Each row is where one point has got to under a steady rotation. How many steps took it there?
The counts run from 0 to 420.
[131 183 201 156 150 112 154 183 161 181 139 123 161 148 147 116  48 140
 124 155  79 110 116 105 113 137 153 120 114 114 120 101  92 100 165 125
 105 140 105  85 120 149 135 143 138 143 137 141 131  96 156 168 165 152
  57 136 148 147 131 141 148 164 128 122 121  96 120 124 167  85 123 136
 116 134 112 150 151 150 138 106 145 127 131 129 115 106  99]
38
[152 149 148 138 110  99 126 155 179 152 116 112 143 143 140 128 116 146
 137 127  88  76 138 158  96 161 152 107 110 149 129 119  57 105 148 130
 131 124 103  81 124 155 151 163 181 130 138 123 131  80 149 154 153 133
 111 148 132 178  96 126 159 142 121 124 122 104 121  95 179 118 146 149
 127 145  89 156 150 148 120  84 137 133 111 155 110  83  75]
14
[163 151 147  92 135 100 107 159 144 149 138 115 101 116 135 147 104 144
 111 129  88  93 122 143 109 158 162  93 117 164 132 135  49 107 146 114
 137 140 132  97 112 169 133 140 153 123 105 118 116 105 109 121 154 128
 123 135 130 164  67 150 162 132 141 137 121  83  90 111 141 117 163 176
 159 141 114 142 157 154 143  67 173 107 124 136 138  86  86]
122
[156 167 182 147 158 122 115 190 157 183 150 120 111 143 144 149  70 147
 136 134  76 118 171 111 123 152 162 115 128 133 123  93  96 112 151 108
 105 159 135 124  96 154 142 126 128 131 116 137 115  72 124 129 162 127
  90 135 126 194 102 150 145 113 145 137  91  93 102 101 161  90 134 158
 121 147 134 158 158 156 131 134 169 125 139 152 140 115 108]
148
[166 170 164 129 162 112 123 177 125 166 150 112 152 139 138  95  64 164
 106 134  86 106 119 114 147 137 175  96 108 134 131 123  82 106 165 114
 140 139 108 122  98 166 154 170 118 150 103 157 132 101 111 136 161 144
  72 128 146 168 136 133 166 132 161 132 102  80 137 118 113 106 135 158
 114 162 140 142 146 153 128  76 147 116  88 159 100  89 114]
134
[122 179 170 114 143  94 126 164 147 191 123 130 140 131 133 108  75 138
 140 167 100 118 132 128  93 150 139  91 137 129 102 123  85  97 185 149
 112 141  90 110 121 146 123 127 122 137 122 154 145  92 131 155 164 151
  43 129 138 149 115 135 163 162 138 122 135  89 134 103 162 103 146 124
 112 139 113 160 167 154 129  97 152 109 144 119 108  76 106]
3
[166 162 123 116 148 116 125 162 152 176 103 116 149 105 119 135 102 119
 129 131  93 106 117 158 133 156 144  91 127 132 133 131  70  75 144 120
 111 146 122  88 120 163 152 149 127 116 104 146 141 115 115 120 158 112
 103 121 127 171  77 131 160 152 162 133 147  77 115  92 161  99 175 162
 108 171 137 140 160 141 141  80 168  98 134 133 113  73 153]
186
[169 151 146 138 137 137 131 189 157 186 126 116 148 132 131 126  65 104
 121 126 100  88 118 117 105 138 141  91 136 140 118 100  56 109 118 111
 114 145 108  71 117 153 127 144 134 127  88 116 130 110 132 126 157 111
  67 163 142 161  82 124 148 145 156 121 152  62 109 104 168  90 145 159
 120 152 105 159 155 136 149 107 158 130 144 133 109  90 121]
360
[141 179 177 134 121 115 126 194 168 178 142 134 150 148 141 124  75 131
 120 133  88 130 134 112  71 136 149 105 120 128 124 122  65 110 158 132
 114 130 115  67 126 150 109 139 135 144 126 140 129  79 143 171 160 132
  54 150 150 147 104 150 133 159 109 141 126  89  91 103 170  83 120 161
 132 146 120 176 147 125 139 107 150 117 138 118 128 100  99]
81
[176 166 146 151 164 144 133 189 167 154 131 108 132 147 144 139  82 109
 139 129  82 101 139 110 117 139 150  95 109 144 131 109  70  79 125 115
 116 109 108  73 113 164 138 156 150 117 113 127 115 139 116  92 149 130
  97 156 157 164  78 118 121 135 140 124 116  67 114 122 161  93 124 160
 122 157 116 125 172 148 135  94 162 110 141 137 123 119 117]
85
[141 191 147 115 158  88 126 161 157 162 145 120 176 146 145 103  92 148
 132 157 110  98 115 115  79 133 135 107 118 147 109 137  58  93 157 139
 127 158  91 100 116 142 143 142 141 141 137 133 127  93 113 142 151 149
  70 108 157 155  89 148 146 159 145 155 140  93 113 137 148 107 123 139
 140 157 122 163 148 117 141  87 155  93 138 128 141  78  90]
299
[144 202 179 151 150 104 133 170 172 168 138 137 122 144 130 146  69 140
 116 139  68 122 139 128 109 160 150  98  96 144 112 109  86 108 167  99
  97 115 109 114 124 165 139 120 156 143 157 130 120  73 115 150 153 141
  78 137 137 163  98 123 161 147 124 160 100  96  83 103 135 103 133 135
 114 148 146 153 167 158 134 108 168 117 133 130 154 112 107]
146
[153 161 170 105 144 122 131 155 154 165 145 139 133 120 142 121  89 140
 123 135  82  93 111 116  92 152 150 114 105 163 133 115  54  93 143 131
 150 112  93  93 121 152 102 157 158 116 118 117 125 111 115 113 158 157
  83 126 137 177  83 121 156 148 114 148 119  86 105 118 147  94 110 152
 135 152 108 142 168 119 169  73 168 118 101 127 130 110  97]
332
[158 186 139 126 141 131 137 158 146 167 114 106 159 126 143 110  97  97
 138 150 100  89 144 129 127 152 160  99 153 144 127 116  75  57 128 134
  95 148 105  89 161 154 155 125 138 123 118 158 131 114 168 111 145 142
 101 119 129 185 105 108 135 148 150 110 127  53 134  91 174  96 160 133
 111 155 115 139 173 142 123  91 148 124 143 156 109 101 111]
251
[167 183 170  97 169 141 114 166 129 165 149 135 147 129 146 114  78 135
 120 133  79 100 148  89 125 135 171  93 113 147 133 114  90  90 160 137
 155 120  99 110 114 171 127 164 126 136  97 153 114 107 107 110 137 166
  71 124 153 175 106 135 165 110 126 142 100  91 117 105 134  96 123 147
 143 161 132 154 153 133 127 110 169 121  86 145 104 117  97]
410
[137 203 160 115 177 130 130 158 157 173 113 133 166 147 144 138  79 103
 148 140 110  94 157  95 146 129 136  97 156 121 121 112  95  52 147 136
 105 151 106 112 108 175 150 139 144 143 122 167 128 103 141 140 131 158
  79 120 150 137  97 127 152 124 166 119  99  92 121  95 150  86 152 121
 117 157 136 129 186 144 107 110 136 106 136 143  94  99 131]
206
[148 181 150 119 174  98 127 152 172 151 128 130 167 140 148 106  75 150
 126 148  92  93  94 121 101 130 142 131 116 151 108 125  51  86 134 115
 125 132  78 103 100 147 140 148 163 137 152 129 105 105 110 126 140 164
 113 111 146 156  88 121 157 169 142 133 138  94 127 137 145 113 124 138
 150 158 107 133 175 122 134  47 137  91 124 141 145  84  74]
22
[121 185 167 117 145  80 118 162 140 186 123 135 136 129 116 135  79 163
 110 138 105  92 140 146 119 161 147 118 107 120 117 133  79 105 182 128
 136 130 127 109 108 166 149 151 146 137 124 146 134  62  97 165 141 150
  79 110 129 144 115 172 166 137 141 161 111 124 100 116 143 115 159 170
 146 145 140 123 171 158 122  83 144 102 105 135  95  76 121]
168
[169 147 130 141 127 131 117 160 155 163 134 116 113 136 139 114  88 150
 135 122 107  83 146 108  94 150 145 102 109 151 122 140  47  92 159 154
 133 109 107 109  96 158 140 155 157 134  96 127 125  88 130 117 146 146
  91 156 152 177  99 131 165 123 150 130 116 107 128  99 155  96 152 194
 127 169 113 137 156 139 105  87 117 125 101 157  95  71  87]
92
[169 162 126 103 150 116 125 175 137 155 143  96  99 119 138 120  99 141
 120 132  90 104 136 139 116 160 162  74 131 173 128 129  50  93 132 104
 138 138 123 103 123 160 125 148 151 129 101 124 119 114 104 118 158 125
 120 140 134 168  68 142 140 142 140 129 107  57  95 124 134 113 153 174
 129 150 123 129 156 157 143  80 158 107 123 157 139  90 100]
121
[126 176 187 151 154 114 122 176 176 149 123 117 113 146 123 146  43 152
 125 146  64 121 129 114 110 153 166 116 112 140 108 118  74 111 164 117
 104 103 109 112  91 178 127 150 166 137 148 122 109  97 122 153 160 157
 102 136 146 129 110 140 164 136 117 143 108 102 113 115 122 102 134 151
 135 136 134 140 176 163 122  97 141 109 103 137 126 100  83]
102
[128 193 157  99 153  93 127 164 153 173 131 131 176 133 138 104  93 130
 130 148 100  93 103 131  84 139 140 112 123 144 126 138  55  80 154 144
 143 155  93  79 134 153 125 156 149 133 147 141 115 111 128 143 146 143
  72 115 154 139  93 146 149 167 135 154 136  84 105 143 154 107 120 133
 156 151 111 155 158 127 131  73 159 100 133 125 141  75  81]
298
[151 179 146 102 154 111 121 191 168 153 146 112 139 154 152 122  87 156
 140 131 101 102 132 152 117 143 145 122  97 134 141 124  63 109 152 145
 169 132 123  93 115 154 161 176 164 147 116 138 130 108 114 147 155 143
  87 114 166 160 112 170 162 138 148 173 117 102 108 130 141 119 140 169
 148 149 143 138 140 148 137  77 181  98 106 134 137  83 126]
89
[163 168 181 133 130 115 138 186 162 172 134 115 133 138 151 132  65 126
 122 133  80 114  98 115 125 129 123 138  97 127 124 112  71  86 149  95
 105 154 123  99 117 150 162 134 140 146 119 155 105 102 131 154 158 138
  78 149 142 144  97 134 116 144 149 138 122  89  99 122 167  82 147 187
 139 150 138 133 154 145 145  65 142 121 132 138 161  85 115]
117
[149 153 163 157 139 132 135 151 163 177 120 127 124 137 134 141  67 141
 133 163  88 102 142 105  95 165 131 106 130 129 100 102  79  92 143 130
  82 133  85 111  99 144 136 116 130 132 122 114 135  92 147 123 163 134
  82 150 138 176  93 110 157 147 145 107 145  94 131 105 183  96 143 133
 103 147  96 145 197 133 131 106 141 126 162 137 114  82 101]
5
[144 162 165 119 166 130 107 171 178 172 141 122 140 146 168 138  93 140
 158 144  93  87 157 126 135 132 148 141 121 105 142 103  99  65 143 143
 144 161 129  90 106 150 178 160 162 131 118 138 117  96 142 135 141 140
  97 107 141 168  79 170 133 119 141 125  98 103 103 117 189  92 137 154
 145 157 120 137 164 133 106 101 164  90 137 144 135  93 109]
227
[129 179 162 143 110  94 125 172 151 145 130  99 110 138 137 158  87 145
 123 146  67 117 131 138  86 179 150 102 139 138 110 110  49 121 166 103
 102 143 134  84 111 153 146 137 143 134 135 111 130  77 156 155 174 124
  99 141 132 161 116 148 159 147 115 134 108  91  88 116 128 114 161 166
 127 145 117 160 130 159 130 107 149 129 120 131 128  79  80]
356
[155 166 134 117 149 111 121 185 153 165 148 109 135 150 145 102  88 163
 137 138 101 107 143 132 105 143 151 103 101 129 133 138  54 103 166 148
 151 130 117 101 107 141 160 182 154 137 101 136 137 101 108 138 158 154
  68 121 161 169 108 169 159 144 160 154 121  91 128 133 145  97 133 174
 123 164 141 144 141 139 119  83 173  86  99 145 121  77 130]
90
[164 163 148 134 165 121 125 170 166 166 139 121 132 145 142 104  67 157
 160 144 101 107 155 114  95 130 147 101 128 143 110 119  71  85 157 163
 135 128  83 125  97 137 141 148 147 137 112 132 121  93 105 116 161 162
  74 141 159 159  85 128 164 135 147 132 128  98 149 118 165 105 123 137
 131 157 117 143 181 119 121  84 136  87 145 136 124  94  97]
301
[154 168 154 111 120 116 115 157 162 160 118 127 125 116 134 162  90 143
 113 142  77 100 117 123  76 178 153 108 133 158 114 126  46 115 148 125
 108 130  93  73 114 166 121 144 138 117 122 104 136 101 139 138 166 138
 103 132 121 185 102 123 160 171 107 147 131  91  99  95 142 110 131 162
 143 144 114 180 139 140 151 101 177 120 123 126 136  88  76]
79
[149 194 180 131 128 133 131 172 159 166 127 131 130 137 158 157  61 116
 134 134  98 116 137 105 103 133 137 134 131 143 121 123  65  67 151 124
  94 140 124  81 144 158 140 143 150 128 138 148 120  99 164 139 144 153
  87 155 127 150 107 111 134 142 126 139 109  91  87  98 151  68 141 171
 154 157 133 161 144 122 126 110 161 116 139 135 147  97  78]
392
[130 168 152 142 140 117 129 182 160 194  93 106 136 133 119 139  64 128
 128 137 121 100 108 132  98 151 153 144 129 119 120 129  51  86 137 144
 123 109 131  77 102 163 127 157 175 113 123 115 116  91 143 152 147 153
 122 115 120 138 108 160 152 142 148 122 132  93 115 124 168  89 149 164
 130 131 115  97 179 149 124  90 129 107 107 137  93  84 112]
29
[136 174 131 100 159 123 123 174 173 156 115  95 138 126 138 156  75 123
 128 117  95  79 127 120 110 155 151 120 148 142 132 141  40  93 136 120
 139 121 108  72  93 185 132 183 156 111 122  97 118 123 150 122 142 143
 122 125 138 148  99 148 152 149 138 129 122  79 108 121 141 109 141 158
 163 135 118 125 159 146 119  96 158  90 104 133 101  94  87]
340
[169 182 168 112 148 126 140 191 139 186 155 126 144 134 153 112  63 117
 123 149  96 125 116 120 126 130 135 120 132 142 131 108  74  87 132 107
 119 172 125  94 134 145 146 129 114 142 106 171 116 110 122 141 143 131
  66 134 135 153  93 129 134 144 143 138 124  58  97 120 156  79 146 163
 125 144 143 152 146 139 148  86 174 108 142 139 153  90 134]
394
[171 149 146 141 122 129 116 177 168 174 134 110 126 142 129 125  78 151
 130 110 104  90 118 117 111 139 144 135  94 126 132 135  43  94 145 124
 134 117 127  96 104 157 156 166 147 135 102 141  99  96 136 127 147 134
 105 150 122 161 101 145 141 138 146 123 130 113 114 115 171  78 141 201
 148 166 130 135 148 135 118  80 127 115 103 158 128  76  91]
369
[144 186 155  94 163 127 134 192 147 179 144 121 148 115 171 137  74 112
 134 150 100 108 132  88  99 133 142 127 155 141 101 121  59  80 126 154
 122 162 108  93 103 160 136 141 127 134  99 147 117  99 120 134 150 160
  83 111 145 127 106 134 165 123 142 137 106  81  99 119 116  73 139 169
 139 136 124 140 154 137 140 107 156 108 124 123 126 101 125]
97
[132 167 164  92 136 115 126 160 165 177  97 121 156 115 140 158 102 115
 133 137  96 100 118 133 123 152 148 113 161 130 118 106  72  86 133 116
  99 180 116  63 135 160 137 123 152 123 142 143 129  92 158 161 144 118
 115 119 114 151  92 129 133 146 115 127 115  85  76  93 163 105 168 146
 151 128 107 148 156 150 135  95 163 111 134 124 131  74  88]
218
[137 165 129  86 167 115  92 156 141 161 138 112 134 125 126 126 104 157
 124 138  98  78 155 110 137 159 173  72 142 142 118 128  67  97 166 133
 136 162 102 109  89 169 148 154 135 127  98 136 123 102 122 123 148 141
 113 124 138 180  89 159 164 115 144 112 109  81 112  93 143 144 151 148
 148 158 114 150 167 142 110 100 158 107 101 151  96  92  78]
200
[163 162 138 114 155 125 130 199 137 145 141  80  96 129 137 124  84 127
 148 142  86 120 139 134 122 148 161  83 131 144 130 125  70  66 131 112
 131 137 115 105 111 145 142 158 149 127  96 141 113 118 113 120 161 136
 116 127 142 166  74 142 140 129 148 118 101  66  94 122 139 114 163 179
 107 149 139 112 163 157 138  75 161  77 124 131 138 113 130]
120
[152 157 157 137 144 104 136 168 164 142 140  97 122 142 145 138  83 157
 137 135  76  85 121 121  98 154 167 112 102 154 120 132  48 111 162 129
 141 113  99  98  95 167 130 169 186 134 132 118 117 100 127 147 155 157
 120 133 152 152 101 150 160 133 110 116 104 108 112 119 141 120 132 162
 143 133 106 129 168 151 120  65 121 111  86 145 120  98  67]
58
[141 202 146 134 188 117 140 163 157 146 158 120 191 150 138 132  95 130
 121 139  80  95 144  97 113 138 163 101 141 153 110 130  70  95 132 122
 121 154 117  94 107 167 152 150 146 145 116 150 118  73 111 117 142 153
  87 106 171 166  94 132 164 125 117 161  85  84  82 118  93 112 144 151
 136 148 127 158 142 122 118  99 156 115 105 143 132 110  93]
408
[189 161 159 122 153 124 136 173 144 170 137 117 142 124 157 126  59 135
 136 142  80 117 104 114 121 130 142 110 123 146 119 108  77  87 121 109
 114 176 109 103 116 146 152 140 120 137  94 162 121 133 110 117 164 134
  87 125 144 167  93 130 151 135 161 140 121  72 106 112 141  92 153 167
 122 162 139 150 142 156 152  69 176 100 150 133 149  98 139]
395
